In the data rows, zero lies at 4.5, halfway between 4 and 5.
Here are some points:
[6 6 8 5 3 4 2 3 4 6 5 4]
[5 5 4 7 4 6 5 5 4 2 3 7]
[5 4 4 5 6 5 6 5 4 4 4 5]
[6 4 5 3 4 2 5 5 4 6 4 6]
[5 6 7 3 4 2 4 4 4 5 4 3]
[5 6 4 4 5 1 3 6 2 5 6 4]
[3 2 2 4 6 5 6 5 3 5 3 4]
[7 6 6 3 4 2 5 4 3 4 6 6]
[5 4 3 5 6 6 3 5 5 5 5 6]
[5 6 7 4 4 4 2 4 4 4 4 5]
[5 6 7 5 4 6 6 5 6 6 5 7]
[4 5 7 7 2 5 3 3 7 5 5 2]
[4 4 5 6 5 7 5 4 5 4 4 5]
[5 5 4 3 5 3 5 5 4 4 6 4]
[0 2 5 5 5 5 9 5 6 6 1 5]
[1 2 7 5 4 3 6 5 1 9 5 5]
[4 4 6 2 5 3 3 5 4 5 4 4]
Here are 16 more points, each followed by its number:
[3 5 4 4 5 3 6 4 3 3 5 4] 0
[4 5 3 6 4 5 5 5 5 6 5 4] 1
[3 5 4 5 4 5 6 5 4 5 5 5] 2
[5 6 7 5 5 4 4 4 6 4 3 6] 3
[6 7 9 3 3 4 1 2 5 4 4 4] 4
[5 6 4 2 6 1 5 4 2 3 6 3] 5
[3 4 0 8 4 8 9 4 2 1 5 5] 6
[5 3 1 8 3 7 7 6 3 0 1 7] 7
[5 5 5 4 5 4 3 3 5 3 4 3] 8
[5 4 2 4 6 6 6 3 5 1 4 4] 9
[2 3 4 8 6 7 2 6 7 0 2 4] 10
[4 6 6 6 6 0 9 6 4 2 2 4] 11
[0 2 3 7 6 1 5 6 2 1 1 2] 12
[5 4 5 6 3 3 6 5 6 5 4 6] 13
[7 6 6 4 5 4 5 4 3 5 6 6] 14
[4 4 6 4 6 6 0 5 5 5 3 5] 15
Which of these numbered points is nearest to each point below by angle, seen from the average point of the first points? Its number follows each.
[5 6 5 5 4 4 6 5 4 3 4 6] > 7
[4 2 2 3 6 1 8 5 7 4 3 2] > 11
[5 7 5 2 6 1 5 5 4 5 7 3] > 5
[3 0 5 5 5 5 5 5 4 3 2 5] > 12
[5 5 4 5 4 6 4 4 5 6 6 3] > 1
[5 3 4 4 5 6 2 5 5 6 4 6] > 15
[7 6 5 3 5 4 5 3 2 3 6 6] > 14
[6 5 5 5 5 5 2 4 6 4 7 2] > 8
[5 1 4 2 4 4 7 6 4 8 0 8] > 13
